In the rows, zero is written as 128.
A single turn carries every row of the set below to another of its rows. Some are shown first; where does it send the rows asked next?
j_512: [ 99 105 110 132 137 117 145 134 138 147 134  67 119 151 135 157 150 133
  79 107 127 120 145 150 122 110 108 120 134 151  87  98 139 106 135 135]
j_683: [107 128 109 149 140 143 162 131 139 141 142  87 112 142 117 152 148 117
  72 129 152 122 132 151 130 106 114 144 133 145 103  93 128 143 138 148]
j_28: [105 145 171 124 103 119 123 173 105 168 124 145 128 127 180 109 158 129
 154 120  95 140 115 152 130 136 121 157 151 143 123 155 124 120 144 132]
j_16: [111 146 134 133 130 111 108 121 141 157 146 128 136 105 135 101 154  94
 169 114 129 144 144 147 136 133 140 188 150 100 146 160  91 114 143 145]
j_997: [127 121 104 148 152 129 141 113 144 110 115 141 135 148 137 146  97 139
  82 149 164 133 115 133 117 122 155 126 161 158 135 120 156 146 127 143]
j_520: [119 131 137 113 145 137 124 107 134 116  95  91 120 138 108 153 129 163
  98 147 115 162 125 133 123 100 116 100 134 118  90 131 130 113 140 120]
j_368: [ 97 151 146 150 109 123  97 158 132 134 119 128 110  96 132 101 151 115
 144 106 114 139 121 131 134 146 126 165 133  72 140 159 104 119 160 135]
j_805: [116 103  98 137 125 110 157 122 142 134 127  84 115 157 124 133 138 107
  81 106 147 113 130 164 131 111 112 126 125 141  88  92 140 138 138 151]
j_619: [108 143 143 133 102 128 133 127 113 155 112 146 118 116 178  96 144 124
 147 142 130  91 132 123 146 175 139 145 126  73 113 140 154  97 138 124]
j_577: [132 111 112 141 143 128 128  87 147  98 136 134 161 127 148 140 113 153
 101 144 135 133 140 116 116 115 145 102 172 149 109 131 155 124 116 146]
j_956: [118 159 155 126 120 113 111 130 133 144 148 119 142  91 126 101 158 111
 140 113 121 142 144 136 134 135 133 135 139  71 143 155  98  99 161 159]
j_279: [111 119 131 136 143 134 148 112 144  94  94 111 126 158 105 139 132 152
  93 122 107 147 123 136 126  94  94  88 130 114 123 104 150 112 146 120]
j_484: [135 148 141 128  92 119 136 116 109 128 118 136 125 113 151  79 152 106
 160 132 127 115 143 130 164 170 141 142 122  99 112 146 151 107 121  88]
j_927: [123 149 118 119 145 134 155 103 138 118  99 114 129 160  98 143 132 152
  88 145 136 153 115 103 135 105  93 114 139 115 114 119 137 120 148 118]
j_461: [117 128 144 111 124  97 139 173 114 142 133 156 126 129 148 104 121 117
 144 122 103  82 106 156 164 170 129 141 132  90 117 138 110 108 101 100]
j_259: [114 178 147 115 117 109 111 131 125 141 137 147 130 104 135 110 159 102
 153 106 126 124 127 133 116 135 148 163 142  85 117 161 109  99 159 151]
j_280: [102 127 144 140 116 100 125 181 137 150 120 167 118 115 149  90 122 128
 146 139 104 117 104 131 149 171 141 158 132  97 116 121  99 125 103 116]
j_455: [ 92 144 141 126 101 104 131 163 123 153 111 124 123 133 152  83 151 105
 159 116  97 136 108 147 128 168 124 161 141 140 105 164  99 150 143 125]
j_832: [128 122  96 138 153 140 136 104 154 109 135 130 131 140 117 153  88 135
  86 156 154 124 133 133 135 114 134 118 151 137 131 130 145 142 126 148]
j_115: [128 123 113 154 134 121 143 117 147  98 136 130 167 139 122 134  94 145
 110 144 146 124 139 150 121 102 135 108 161 158 119 126 163 152 130 158]
j_786: [111 149 151 125 105 128 110 135 116 139 151 144 136  95 135 105 141 104
 153  92 141 124 134 148 127 140 130 159 143  92 136 167  95 108 159 119]
j_67: [128 147 137 128  97 118 137 115 125 139 141 146 126 116 158  92 140 108
 161 120 144  90 137 126 149 168 122 146 125  77 117 152 130  97 128  91]
j_72: [ 84 132 160 124 139  83 128 170 107 163 121 161 125 137 142 115 129 106
 155 144 101  98 109 149 146 152 144 121 142  96 116 141 123 117 105 115]
j_655: [112 114  93 126 139 134 154 138 134 129 139 103 110 147 111 155 128 116
  71 125 145 131 128 155 123  97 111 140 133 162 107  96 115 136 137 143]
j_49: [104 103 108 127 116 140 142  97 181 134 135 146 136 147 122 138 111 135
 119 102 129 138 120 117 132 107 103 118 166 148  85  93 132 113 123 146]
j_159: [130 116 108 135 141 124 117  99 140 113 127 122 130 122 139 138 102 136
  96 146 157 143 130 118 113 123 141 103 160 152 126 153 160 145 120 164]
j_345: [129 135 139 145 116 119 136 100 127 161 123 137 120 117 150  90 149 102
 159 135 130 132 143 117 148 174 128 170 122  88 127 122 131  95 129 104]
j_233: [115 118 132 118 130 151 151 110 125 108 101  96 145 137 101 140 133 158
 100 148 112 151 123 123 137  86 119  97 129 120  99 109 131 118 139 136]
j_594: [103 132 145 107 125 100 118 179 123 134 129 148 121 118 134  96 127 107
 154 124  99 100 125 148 171 165 157 127 151  98 143 125 113 111  99 125]
j_661: [107 137 157 119  93 120 128 164 122 171 122 118 145 137 156  99 146 114
 179 110  99 129 139 153 140 159 124 135 151 147 135 154 116 134 147 113]
j_940: [102 109 104 135 136 155 141 101 166 142 126 149 121 165 122 162 103 121
 107 130 133 138 122 115 135 131 101 117 151 167 102  98 134 126 114 117]
j_296: [ 90 114 138 118 129  75 131 169 136 145 122 169 115 118 152 101 120 120
 140 124 104 108 117 162 161 153 153 137 131 118 106 120 124  97  97 113]
j_442: [112 122 133 123 148  84 136 157 107 136 115 148 120 119 134  88 130 107
 150 156 106 104 122 151 147 165 141 153 133 104 135 119 119 105 100 102]
j_926: [ 99 106 103 132 120 128 135 118 192 141 133 137 122 153 130 157 113 120
 120  97 133 134 124 106 132 112 131 111 147 166 128  94 151  97 116 141]
j_771: [129 147 108 120 139 161 153 101 147 100 108 105 121 156 111 147 130 138
  97 142 126 151 123 126 118 103  92 118 139 135 112 123 134 115 151 115]
j_753: [ 98 118 108 134 134 132 131 112 189 144 140 139 111 133 138 159 121 115
 121 114 131 126 130 104 102 133 114  97 151 164 100  91 139 105 107 137]
j_826: [106 126 106 142 120 122 160 127 147 139 126  92 126 159 123 151 141 130
  97 112 134 116 147 149 127 100 132 131  98 159  88  87 128 125 124 149]
j_242: [ 76 116 101 129 146 152 155 102 178 135 122 156 115 156 124 145 130 114
 115 111 128 131 115 110 123 118 108 120 155 168 108 103 129 127 119 125]
j_531: [ 94 139 157 115 126 125 135 155 121 142 113 126 131 137 160  90 152 127
 175 135  89 144 122 157 137 156 118 161 174 143 145 144 112 123 135 112]
j_644: [130 116 111 134 132 129 134 114 138 114 118 110 147 130 124 135  94 122
 112 150 154 143 114 125 129 114 151  94 172 151 127 140 169 133 131 156]
j_349: [117 141 146 128 111 107 102 147 128 153 137 141 134  92 120 102 157 103
 160 101 132 132 147 140 149 111 150 159 129  87 133 144 101 108 153 115]
j_68: [139 138 141 149 108  95 137 115 137 157 121 145 143 112 160  96 128 118
 159 143 139 116 139 119 141 176 141 129 128  92 116 141 160  94 145  93]
j_209: [108 136 169 109 108 118 134 163 103 148 129 140 135 131 157 105 134 123
 156 101  89 127 123 160 142 162 117 145 150 143 125 173 102 129 143 114]
j_955: [107 121  99 128 138 113 158 146 145 149 129  83 109 135 128 155 142 143
  95 137 131 110 145 150 113 111 111 131 121 152  77 100 132 124 126 140]
j_175: [ 97  95 104 130 141 129 133 105 177 135 151 135 133 139 135 154 126 109
 107 108 129 115 132 120 125 127 130 104 168 165  81  97 132 106 103 146]
j_601: [119 132 131 131 151 114 133 110 131  96 113  92 144 142 113 152 138 161
  89 132 125 150 144 133 120  86 114  99 141 120 105 124 137 108 139 115]
j_499: [ 83 145 168 111 102 123 135 152 119 145 124 114 126 136 168  91 164 121
 152 115  83 145 135 174 134 150 120 138 144 146 108 152 112 124 131 135]
j_240: [117 167 131 161 104  93 126 127 131 141 123 141 126 121 145  84 129 107
 170 137 134 114 135 109 142 181 128 147 121  86 119 155 140 132 134 107]

j_956 -> j_499
j_786 -> j_209
j_577 -> j_601
Where do these go?
j_826 -> j_926
j_280 -> j_240
j_259 -> j_28
j_955 -> j_753
j_115 -> j_279
j_594 -> j_484
j_242 -> j_997
j_345 -> j_16
j_832 -> j_771

